(in the rows, 128 means zero)
One turn moves every row onto another: examples first, then more rows asked:
q885: [145 127 145 172 172  88 131 135 121 116 134 161 145 127 120 100 123 149
 121]
q380: [128 120 114 127 120 125 165 153 152 158 124 114  88 118 155 112  86 156
 151]
q886: [141 123 131 121  88 127 147 152 173 146 124 102 184 134 151 106 113 149
 102]
q3: [140 123 118 105  98 142 124 111 125 168 171 147 146 140 169 109 138 121
 127]
q921: [135 123 128 116  85 138 149 147 162 156 132  91 165 121 145 112 113 149
  98]
q98: [130 123 153 174 161 126 126 126 106 127 135 154 111 131 130 102 112 148
  91]
q686: [131 147 147 118 135 105 129 123 124 138 106 147  88 112  93 125 150 140
 125]
q913: [149 151 141 173 138 120  96 135 129 150 120 144  97 149 115 119 116 108
 121]
q653: [117 127 136 169 172 112 133 159 133 126 155 148 117 132 115  95  93 151
 115]
q857: [102 129 119  95 102 138 140 124 112 109 113 141  92 137 121 123 104 136
 102]
q298: [130 132 142 171  92 131 157 125 162 157 123 138  90 148 149 122  90 137
  90]
q942: [179 147 108 162 107  98 133 124 144 125 130 141 160 135 137 132  83 135
 148]
q162: [135 134 134  97  87 119 158 120 163 162 162 178 151 148 150 107 133 128
 123]
q178: [123 138  91 153 107 137 111 142 129 120 151 120 125 149 128 129  75 107
 117]
q154: [109 124 142 158 159 127 139 144 113 131 150 143  99 118 115 101 103 161
 103]
q236: [151 151 133 172 143 116 104 156 147 152 126 143 105 151 112 114 105 113
 138]
q685: [126 128 133 151 171  93 146 153 129 119 151 150 133 113 107  97 116 162
 131]
q636: [126 117 117 126 128  95 142 168 166 123 102 137 131 166 152  96 101 129
 152]
q280: [133 125 143  89  92 123 144 112 147 156 146 176 149 154 163 103 143 129
 116]
q973: [128 111  99 114 137  88 125 129 130 109 115 114 146 128 140 121 154 130
 155]
q85: [124 148 141 122 134 111 131 142 138 149 119 143  73 114  87 124 137 145
 127]
q680: [161 149 141 170 145 105  94 137 134 147 111 149 117 152 117 116 125 112
 135]
q116: [121 129 131  96  85 130 149 121 154 159 165 168 141 155 150 103 137 121
 108]
q962: [134 115 134 117  85 141 133 127 140 143 120  97 167 119 152 116 133 145
  85]
q38: [134 130 124 158  97 121 138  88 125 138 134 117 100 107 143 143 143 140
  92]
q536: [131 119 137 122  81 147 138 140 158 148 126  98 164 136 146 112 120 140
  79]
q446: [157 138 140 104 103  96 159 102 124 113  92 159 128 117 131 126 112 163
 129]
q637: [136 119 152 156 163 106 134 117 101 121 130 155 125 109 121 102 133 160
 106]
q196: [133 149 138 119 140  94 132 140 140 140 111 148  94 110  88 119 142 146
 145]
q377: [148 118 138 115  90 130 131 131 149 138 109 105 183 137 157 106 133 142
  91]
q452: [116 147 104 118 100  99 167 135 158 109 140 140 129 121  96 135 105 143
 126]
q5: [159 126 126 139 111 132 108 111  95 123 102 138 125 153 163 117  91 125
 124]
q691: [147 112 129 107  93 124 138 141 159 145 109 102 184 120 155 108 130 153
 110]
q735: [139 130 112 115  94 134 134 119 144 173 183 145 148 134 159 111 130 123
 137]
q982: [154 128 120 103 100 128 130 110 137 173 166 151 158 135 172 110 133 131
 143]
q226: [135 122 123 155 109  91 121 102 134 103 110 139 143 151 138 127 160 109
  93]

q735 goes to q116
q691 goes to q886
Now find these:
q452 goes to q178
q226 goes to q973
q85 goes to q913
q154 goes to q98

